[[-14.8 -28.4 -25.5 -21.6]
 [-43.4 -17.8  -2.1  26.6]]
->
[-21.6  -2.1]

[[  9.7   2.2 -12.4]
 [-13.9  -7.4  19.6]
 [-10.3  -3.4  10.6]
 [ 35.7  16.8 -46.7]]
->
[-12.4  -7.4 -10.3]

[[  8.6  -9.2 -41.1  -8.3]
 [  1.6  21.0  -2.1 -39.8]
 [ -6.3 -42.4  41.9 -34.1]]
->
[ -8.3  -2.1 -42.4]

[[ -8.9 -51.4]
 [-32.2 -37.0]]
->
[-51.4 -32.2]

[[-48.5  -9.3]
 [  6.8  42.9]]
->
[-9.3  6.8]

[[ 48.2   5.0]
 [ 46.3   2.5]
 [-43.3   7.1]
 [-14.7  13.0]]
->
[ 5.0 46.3]

[[-17.0 -29.1 -31.4  17.8  13.4]
 [ 24.7  -1.5  49.8   6.4   5.8]
 [ -5.1  -2.4  -7.5   3.1 -24.3]
 [ -5.4  55.5  14.6  -4.7  -8.1]]
->
[13.4  6.4 -7.5 55.5]
---
[[-20.6 -19.2  16.4  -9.9  -1.3 -41.6  29.5  28.9  25.2]
 [-48.1  15.5 -11.1  31.5  35.9   4.9 -27.6   4.0 -15.8]
 [-18.3 -12.3  -3.9  -1.9   8.6   6.9 -25.2   4.4  15.5]]
->
[[-48.1  15.5 -11.1  31.5  35.9   4.9 -27.6   4.0 -15.8]
 [-18.3 -12.3  -3.9  -1.9   8.6   6.9 -25.2   4.4  15.5]
 [-20.6 -19.2  16.4  -9.9  -1.3 -41.6  29.5  28.9  25.2]]

[[  2.0 -15.5  -6.2  15.8  26.4 -47.2 -33.3]
 [ -2.2   8.4 -44.9   3.6  35.6 -29.6  -4.8]
 [ -8.1  22.7  24.2 -12.4  -5.9  40.5  52.7]
 [-35.1  19.7 -18.9 -37.3  53.1  12.2  -8.3]
 [ 11.1  -2.3  35.1  48.4   4.9  -3.7  55.0]
 [-29.5  25.9   8.9  -9.7  12.8  14.9 -18.8]
 [-11.7  28.5 -27.4 -19.5  53.6   0.1 -21.9]]
->
[[ -2.2   8.4 -44.9   3.6  35.6 -29.6  -4.8]
 [-11.7  28.5 -27.4 -19.5  53.6   0.1 -21.9]
 [-35.1  19.7 -18.9 -37.3  53.1  12.2  -8.3]
 [  2.0 -15.5  -6.2  15.8  26.4 -47.2 -33.3]
 [-29.5  25.9   8.9  -9.7  12.8  14.9 -18.8]
 [ -8.1  22.7  24.2 -12.4  -5.9  40.5  52.7]
 [ 11.1  -2.3  35.1  48.4   4.9  -3.7  55.0]]

[[-28.8   2.2  -1.1   9.3 -16.7   4.8  30.0  -4.6   1.7  33.2 -29.4]
 [ 34.2 -33.5  36.8 -19.2  34.1 -17.9  -5.5 -14.0  18.8 -27.0 -24.0]
 [ 37.3  30.8 -33.6 -37.2 -29.9 -32.6  21.6 -37.0  34.3  27.3 -30.4]
 [ 12.2   1.5  31.1 -17.6  10.7  -1.6 -32.5   9.2  -7.1 -35.8  33.1]
 [ 36.4 -22.0  31.5 -30.6  33.1 -27.3 -31.0  21.1  34.9 -34.9  24.2]
 [-38.4  34.4  -7.5 -12.2 -28.4  34.6 -35.0  28.4 -11.2 -10.7 -13.4]
 [ 42.8 -21.4  30.8 -32.4  35.6 -19.2 -36.3  -2.2  23.6 -32.3  24.2]]
->
[[ 37.3  30.8 -33.6 -37.2 -29.9 -32.6  21.6 -37.0  34.3  27.3 -30.4]
 [-38.4  34.4  -7.5 -12.2 -28.4  34.6 -35.0  28.4 -11.2 -10.7 -13.4]
 [-28.8   2.2  -1.1   9.3 -16.7   4.8  30.0  -4.6   1.7  33.2 -29.4]
 [ 42.8 -21.4  30.8 -32.4  35.6 -19.2 -36.3  -2.2  23.6 -32.3  24.2]
 [ 12.2   1.5  31.1 -17.6  10.7  -1.6 -32.5   9.2  -7.1 -35.8  33.1]
 [ 36.4 -22.0  31.5 -30.6  33.1 -27.3 -31.0  21.1  34.9 -34.9  24.2]
 [ 34.2 -33.5  36.8 -19.2  34.1 -17.9  -5.5 -14.0  18.8 -27.0 -24.0]]

[[-44.7   4.1   3.2 -43.0 -32.2]
 [-38.2 -41.1 -31.2  15.7 -17.2]
 [-10.0 -35.8  10.0 -27.9   2.0]]
->
[[-38.2 -41.1 -31.2  15.7 -17.2]
 [-44.7   4.1   3.2 -43.0 -32.2]
 [-10.0 -35.8  10.0 -27.9   2.0]]

[[54.5 48.4  0.1]
 [ 0.5 38.3  1.3]
 [40.1 46.1  2.9]
 [ 1.8 32.0  2.3]
 [ 1.5 33.5 -2.0]
 [ 0.6 36.0  0.5]]
->
[[ 1.5 33.5 -2.0]
 [54.5 48.4  0.1]
 [ 0.6 36.0  0.5]
 [ 0.5 38.3  1.3]
 [ 1.8 32.0  2.3]
 [40.1 46.1  2.9]]

[[-11.9 -13.3  -9.8  -7.5  -7.7  -8.5  -3.1   0.7   2.0   5.9   7.7   8.8
   13.3  14.2]
 [-50.5 -46.3 -41.7 -35.2 -23.0 -19.4 -11.8  -3.8   3.2  12.9  20.6  26.6
   30.6  37.8]]
->
[[-50.5 -46.3 -41.7 -35.2 -23.0 -19.4 -11.8  -3.8   3.2  12.9  20.6  26.6
   30.6  37.8]
 [-11.9 -13.3  -9.8  -7.5  -7.7  -8.5  -3.1   0.7   2.0   5.9   7.7   8.8
   13.3  14.2]]

[[ -0.1   3.7  -0.4  -1.8   1.2   3.1 -13.7   7.3]
 [ 22.5 -20.8  -7.0  -5.0  17.3  -2.7 -23.1   5.4]
 [-27.6  11.6  -1.9   3.5  -1.4  -0.3 -15.8 -22.7]
 [ 18.5 -17.1   6.8  -7.5 -15.0  -2.3  11.5  41.2]
 [  6.6   8.4 -10.1   4.1 -20.5  -2.8  20.5 -18.3]
 [ 21.6 -11.1 -25.1   8.8   3.5   2.5  11.4 -21.3]
 [-31.9   6.8   7.9   0.7   3.4   2.6   3.7   1.6]
 [-12.6  -4.3  -6.6 -11.2 -12.7   0.6 -15.5   5.7]
 [ 22.8  18.3   4.5 -16.7 -24.4  -0.8  10.7 -29.4]
 [-29.1  14.7  -9.4 -22.0  -5.1  -1.7  -5.7  16.7]
 [-17.4   1.9  -9.2   9.3  13.5   0.8   5.0  -3.7]]
->
[[ 21.6 -11.1 -25.1   8.8   3.5   2.5  11.4 -21.3]
 [  6.6   8.4 -10.1   4.1 -20.5  -2.8  20.5 -18.3]
 [-29.1  14.7  -9.4 -22.0  -5.1  -1.7  -5.7  16.7]
 [-17.4   1.9  -9.2   9.3  13.5   0.8   5.0  -3.7]
 [ 22.5 -20.8  -7.0  -5.0  17.3  -2.7 -23.1   5.4]
 [-12.6  -4.3  -6.6 -11.2 -12.7   0.6 -15.5   5.7]
 [-27.6  11.6  -1.9   3.5  -1.4  -0.3 -15.8 -22.7]
 [ -0.1   3.7  -0.4  -1.8   1.2   3.1 -13.7   7.3]
 [ 22.8  18.3   4.5 -16.7 -24.4  -0.8  10.7 -29.4]
 [ 18.5 -17.1   6.8  -7.5 -15.0  -2.3  11.5  41.2]
 [-31.9   6.8   7.9   0.7   3.4   2.6   3.7   1.6]]
